In the data rows, the value 128 means zero.
Some points, each followed by its number:
[157  73 146 117  94 115 134  98 147 144 132 154 153 161 108 111 147  83  96  50 105 109 127 138] 0
[132 161 142 111 158 126  78 150 154 123 109 121 130 120 126 149 158 122 119 105 110 126 110 131] 1
[105 143 109 136 148 135 114 134 132 143 155 128  97 118 141  99 123  97 118 126 122 130 126 104] 2
[140  94 117 111 193 102 146 141 150 129 164 115 111 113 126 128 117 140 156 132 151 124 130 112] 3
[ 81 152 117 152  99 154 119 160 126 126  61 101 145 115 128 113 134  88 102 160 127 132 122 195] 4
[115  58  96 116  58 108 153 105 108 181 116 139 113 159 123  98 110  82 104  82 109 112 131 148] 5
[ 99 172 129 152 156 135  89 153 148 118 141  80 113  89 132 131 140 170 130 180 102 125 170 111] 6
[180 150 153 154 201 159 101 138 159 117 185  83 114 104 124 141 116 104 159 142  83 130 140 133] 7
[177 189 106 113 164 134  83 146 124 125 175  91  88  99 125 157 123 106 145 145  45 129 150 150] 8
[ 93  75  71 122  81 124 140 116 124 121 142 152  97 145 155  98 120  96 123 133 161 116 145 114] 9
[133 106 114  92 101  92 166 105 118 139  91 152 156 125 131 140 151 149 134 116 142 146 100 108] 10
[ 99 185 128 147 160 137  72 147 149 123 146  63 107  89 131 139 138 171 133 174 104 130 177 112] 11
[146 104 104 123 173 102 154  82 138 150 153 167  96 109 127 136  87  94 142 123 141 146 110  86] 12
[149 132 122 139  73 123 121 105 125 144 112 136 142 132 120 152 107 124 120 135 126 135 115 168] 13
[124 112 124  97 106 115 127 108 123 139 110 129 108 131 140 132 142 144 127 135 135 138 130 113] 14
[140 114 141 114 136  91 176 120 128 128 130 141 184 131 108 153 133 184 142 103 146 136 119 107] 15
[108  83 146 129 102 118 160 117 158 125 119 150 171 150 144 101 148 102 136 101 192 138 121 113] 16
[118  67 100 116 147 115 121 145 157 138 136 101  88 110 147 123 150 111 166 143 136 126 148 109] 17
[131 116 144 134 138 108 165 105 129 158 128 129 141 116 113 130 116 136 126 118 122 140 136 114] 18
[174 108 151 137 105 156 136 113 126 134 178 174 108 142 115 140 112 132 131  95  90 103 136 113] 19
[108 168 113 130 134 126 127 139 124 126 111 153 137 107 133 143 127 131 124 124 130 144  95 102] 20
[148  74 122 103  69  88 162  86 132 124 122 185 184 173 140 136 142 112 137  73 194 135  96 115] 21
[ 89  90 113 173 100 170 116 152 151 113 133 174 106 109 131 122 134 115 107 111 126 105 133 102] 22
[137 128 108 119 102  79 148 118 118 130 131 129 172 146 125 139 115 160 139 126 160 119 130 131] 23
[107 112 110 166  98 149 104 138 133 117 130 124 135 130 136 117 133  90 125 120 111 117 141 133] 24
[158 106 139  75 199 135 144 120 132 117 142  94  59 113 114 123 126 126 145 173  92 129 162 121] 25
[170 183 132 105  90 150  84 127 100 127 141 135  74 122 142 157 130 150 129 158  95 123 122 141] 26
[125 145 141 175  76 142 123 103 118 149 133 142 149 145 134 129 103 120 118 122 148 134 127 144] 27
[ 99 108  84 113 145  82 188 129 123 149 147 117 139 111 120 132 107 163 149 140 147 147 144  85] 28
[153 166 133  94 180 104 144 120 101 134  75 100 142 107 124 135 145 135 139 154 109 145 100 140] 29
[146 141 162 147 137 162 125 139 149 131 155 116 125 121 124 138 129 113 120 137 130 136 127 164] 30
[132 121 127 143 118 140 108 160 167 102 158 113 147 129 133 141 147  96 146 113 127 131 141 147] 31
[138 124 114 135 139 125 138 132 119 112 147 144 127 131 130 130 116 132 143 118 133 123 128 100] 32
[104 164 130 125 127 129 107 154 123 114  69 121 149 121 123 144 144 127 108 141 135 140 110 155] 33
[186 102 168 151 157 135 138 125 159 108 157 115 179 136  92 136 131 121 142  94  85 106 151 138] 34
[117 161 143 143 132 149 119 168 136  97 117  99 153 128 124 141 137 133 138 141 120 129 140 160] 35
[125 142 157 143 128 183 118 133 121 110 142 153  99 127 135 111 125 127 117 139 126 117 125 120] 36
[104 129 142 128  81 140 130 127 133 123 113 150 149 157 123 126 126  88  86  91 141 138 125 163] 37
[137 154 127 143 197 140 122 180 145  87 199 129 111 113 135 129 131 161 168 139 129 111 137  81] 38
[108 127 148 231  82 213  68 161 151 120  74  94 137 123  98 129 102  45  86 137  62  88 168 233] 39
[133  88 110 111 192 109 148 140 147 136 163 116 107 113 129 126 120 141 155 129 148 123 127 106] 40
[158 143 124  50 178 135 127 127 103  82 105 114  74 125 125 146 126 158 141 193 131 143 129 146] 41
[138 119 148  79 132  99 170 123 109 130  95 132 159 146 127 122 159 170 139 122 154 147 104 114] 42
[109 121 136  86 142 106 118 125 133 117  79 104 123 144 133 123 144 138 101 158 173 136 129 167] 43
[142 136 125 112 135 126 132 133 135 121 140 125 140 128 132 134 135 110 146 111 116 145 117 125] 44
[103 134 127 154 137 152 131 123 115 112  96 147 122 126 134 123 105 110 114 145 161 132 103 137] 45
[ 99 172 131 128 132 134  99 153 123 111  70 117 147 119 127 145 145 123 108 137 131 145 114 157] 46
[113 164 112 124 137 117 132 138 121 124 112 167 140 107 127 143 130 130 124 125 136 143  95 100] 47
[151  90 108 132  96 121 133 112 127 147 150  82 107 136 112 126 101 108 140 148  80 114 196 157] 48
[118 111 102  97 151 127 159 143 128 117 154 168  94 123 127 125 124 122 128 120 113 132 123  87] 49
[ 85 159 103 120 124 126 128 134  96 137  77 114  95 127 143 106 111  94 112 181 161 145 117 173] 50
[138  97 129 118 156 110 145 126 139 124 101 104 152 124 106 130 135 137 144 131 110 118 145 126] 51
[104 117 165 196  89 188 110 112 134 134 106 105 129 143 121  95 104  79  99 146 123 111 164 173] 52
[116 112 132 183  93 161 133 120 137 118 144 175 144 144 129 115 109 111 102 105 148 113 111 122] 53
Which three points above are nearest to each new point? Their numbers follow each, nearest first.
[153 154 127 115 133 133 106 135 117 115 146 120 103 115 135 150 132 164 153 157 111 129 131 126] -> 26 32 44
[105 145 127  91  94 112 139 103 113 154 115 147 125 134 138 121 145 114  99  99 131 151 122 107] -> 14 10 47
[ 98 106  93 123 152  88 186 127 120 145 143 122 136 108 122 129 109 155 152 143 147 152 144  87] -> 28 18 40
[120 111 116 131 109 100 165 135 115 121 132 125 162 146 109 123 123 168 139 119 138 123 150 116] -> 23 15 32
[143 132 152 136 144 159 125 141 133 130 145  91 110 125 119 124 121 134 139 149  97 121 152 153] -> 30 35 36
[135 133 136 151 104 172 101 139 115 126 161 127  92 136 133 108 129 141 122 124  91  90 143 120] -> 36 24 19
[147  80 121 109  71  91 154  88 133 127 126 177 181 168 141 135 134 114 139  74 193 140  98 116] -> 21 16 10
[159  91 132 134 136 129 148 103 127 151 185 154 115 138 118 119 104 117 136  69 104 110 133  90] -> 19 32 18
[118 109 109 163  99 142 110 141 137 116 128 124 140 130 131 116 135  86 125 112 120 122 141 136] -> 24 31 44
[110 140 127  93  92 108 140 103 116 159 124 142 122 137 136 125 139 114 110  95 123 155 124 104] -> 14 10 44
[157  84 130 136 131 132 152 104 127 148 188 158 113 142 119 123 105 118 141  75 100 119 132  88] -> 19 32 49
[146 132 127 114 130 122 138 134 136 116 140 134 147 125 129 132 137 108 144 110 117 144 119 123] -> 44 32 31
[121 112 115 154 125 146  87 143 136 131  92 129 107 117 114 141 120 104 102 125  98 102 123 155] -> 24 45 1
[124 126 157 110  95 149 120 153 118 123  34 100 155 155 100 122 140  87  88 128 104 112 130 238] -> 4 33 46
[152  94 101 157 113 138 114 141 163 114 167 110 138 124 139 129 130  65 157 120 116 129 146 148] -> 31 24 44
[147 120 142 117 132 100 163 120 133 131 133 129 178 136 105 158 125 182 143 103 142 138 122 110] -> 15 23 18
[127 148 128 128 126 113 119 120 129 134 136 141 133 137 147 125 118 126 122 137 177 128 100 149] -> 45 44 32
[160 177 163 146 138 115 141 141 128 100 111 117 214 117 118 150 170 188 158 125 120 133 115  97] -> 15 35 42
[179 193 114 113 163 132  80 146 128 126 170  92  84  98 122 156 121 105 142 146  48 129 149 149] -> 8 7 26
[151 174 159 145 132 109 139 138 123 120 111 111 202 117 114 153 162 190 167 123 111 135 114 103] -> 15 42 35
[148 105 124 124 125 121 138 106 125 113 151 131 120 129 123 137 108 185 152 154 137 112 150  94] -> 32 14 23
[142 125 144 131 137 154 139 150 136 126 139 102 110 122 120 122 127 130 136 154 102 113 146 153] -> 30 35 36
[ 82 152 127 193 145 156 123 166 147 100 122 114 169 118 119 121 120 121 123 139 149 127 135 138] -> 35 45 24
[138 124 122 123 112 106 120 133 140 134 127 113 148 136 128 126 137 111 133 123 125 124 140 144] -> 44 31 51
[135 122 148  83 128  97 171 125 111 133  92 128 159 145 128 124 158 164 140 122 152 142 104 115] -> 42 10 15
[124 138 142 174  77 138 127 101 119 142 136 144 152 143 135 126 105 121 121 122 150 129 124 139] -> 27 53 13
[143 102 137 125 154 113 135 126 140 112 104  99 154 122 105 132 132 137 141 130 118 122 153 127] -> 51 18 44
[150 107 130 123 131 120 143 103 127 112 159 136 118 127 122 136 108 183 151 151 135 115 149  94] -> 32 18 14
[116 146 109 159 194 133 129 149 136 119 112  84 138  97 127 111 119  82 138 178 127 141 135 155] -> 35 30 45
[129 142 140 119  97 112 119 139 152 112 150 150 150 141 152 149 148 165 136 130 191 128 112 135] -> 23 14 32
[150 171 153 141 128 110 140 136 128 121 112 106 207 118 121 155 151 190 170 124 108 133 116  99] -> 15 23 51
[152  77 126 130 151 118 160  97 129 143 130 141 109 123 109 133  94 119 131 132 123 121 132 123] -> 18 12 32
[187 111 168 145 153 130 134 117 158 114 161 109 175 139  96 139 124 128 139  96  86 109 155 137] -> 34 51 44
[149 164 141 138 152 170  69 143 127 119 145  74  73 111 135 133 134 108 135 168  62 121 167 154] -> 8 7 11
[105 123 128  90 141 108 121 128 135 125  77 103 120 139 126 122 136 136  97 164 162 134 129 169] -> 43 33 50
[144 129 145 137 139 152 133 148 132 123 139 100 113 122 118 126 130 132 130 154 101 120 144 152] -> 30 35 36
[143 134 123 120 135 130 132 136 132 121 141 124 137 128 132 138 141 101 147 113 120 141 118 128] -> 44 32 31
[146 152 125  50 170 127 123 129 104 100  95 112  63 125 129 146 123 161 140 195 127 135 125 141] -> 41 25 29
[112 131 114 153 106 144 128 146 119 109 102 116 146 130 138 115 133 102 135 138 131 120 136 144] -> 24 35 45
[ 85 109 111  92 113  71 173  97 107 146  63 171 158 134 120 133 131 148 114  99 168 152  99  87] -> 10 42 15
[ 98 124 116  81  98 110 130  98 121 143 107 150  95 140 156 119 132 133 101 146 184 152 112 123] -> 14 43 10
[168 175 125  98  86 142  87 122 100 131 146 138  70 125 143 159 127 163 137 151  97 126 120 137] -> 26 14 36
[ 91 102 110  85 114  66 181  94 114 143  61 182 168 138 119 127 136 140 105  91 175 149 100  83] -> 10 42 21
[149  81 150 118 100 119 123  98 141 153 127 147 148 160 113 112 147  87  97  52 108 114 128 132] -> 0 37 5
[ 82  89 116 174 104 172 113 152 151 116 136 166 102 113 132 127 133 121 111 111 121 107 134  97] -> 22 24 53
[ 90 139 104 112  87 106 118 116 119 149 115 134 124 133 139 121 146 124 102 118 123 145 134 116] -> 14 20 47
[ 94  99 137 166 117 139 127 127 134 147  89 109 142 127 124 103 134 118 113 123 126 122 138 143] -> 24 45 51
[115 113 108 113  78 125 127 141 121 123 125 152 122 154 139 130 128 107 120  99 141 124 119 144] -> 37 14 24
[ 91 105 124 103  95  91 178  99  93 173  86 182 141 150 121 130 111 164  97  92 167 144  84 108] -> 10 42 14
[ 85  94  92 156  75 105 138 135 134 158 104  93 156 138 119 113 120 101 116 129 119 125 160 168] -> 24 13 4
[137 136 160 151 133 157 129 143 147 129 151 124 124 117 129 138 128 115 125 139 127 140 124 162] -> 30 31 35
[140 144 135  94 129 134 135 104 114 127 149 166  64 124 164 129 121 188 135 195 194 134 106 101] -> 14 41 36
[131 125 116  83 115  91 145 125 117 164 133  83 108 123 125 134 136 147 134 150 108 137 167 148] -> 14 48 51
[131  91  96 156 117 101 150 111 107 163 124  90 145 122  66 145  77 148 124  92  16 101 205 121] -> 48 51 18
[ 86 119 120 186  52 168 106 144 109 129 108 179 128 143 141 121 117 124  98 102 157 109 103 128] -> 53 22 27
[121 141 120 126 123 117 131 121 124 136 127 143 136 142 144 126 110 126 123 135 175 136  93 149] -> 45 20 47
[ 89  98  97 159  80 105 127 134 132 153 107  86 155 136 119 110 118  96 113 124 126 118 167 172] -> 24 4 48
[134 110 128 147 146 130 153 130 137 128 179 143 128 120 123 119 118 128 145 108 129 121 148  82] -> 32 49 18
[157 102 143 134 176 157 108 133 144 131 153 123  88 118 119 134 120 113 125 122 103 112 124 141] -> 30 36 7
[125  62 103 118 145 115 119 141 159 136 141 103  92 109 143 122 146 108 165 144 134 122 149 115] -> 17 40 3
[179 144 141 152 198 157 115 146 157 108 179  97 120  96 121 129 126  96 153 147  86 125 136 131] -> 7 30 8
[140 146 117 139 200 140 130 183 139  89 199 132 109 112 136 129 132 163 173 146 115 113 135  77] -> 38 3 40
[153 171 137 100 182 112 135 119  96 133  77  95 141 115 123 140 142 137 145 155 111 159 101 142] -> 29 33 46
[164 152 147 155 184 139 128 104 106 130 152  87 127 115 105 142  92 150 152 139  61 127 172 107] -> 7 8 51
[128  58  97 117 144 119 125 145 164 129 141 106  93 109 141 123 149 106 163 148 140 118 153 117] -> 17 40 3
[132 117 147  74 130 100 173 125 109 131  90 135 157 144 128 114 160 155 138 121 149 138 103 120] -> 42 10 15
[104  32 112 168  70 116 171 115 148 155 103 153 163 134 119 122 125 105 131 101 159 125 121 133] -> 16 5 53
[112 115 114 125 109 112 117 115 141 139 119 141 121 135 147 119 127 115 113 134 172 125 118 126] -> 14 45 32
[181 148 149 156 203 158  99 140 157 115 190  80 117  97 119 137 119 108 165 147  79 130 141 134] -> 7 8 30
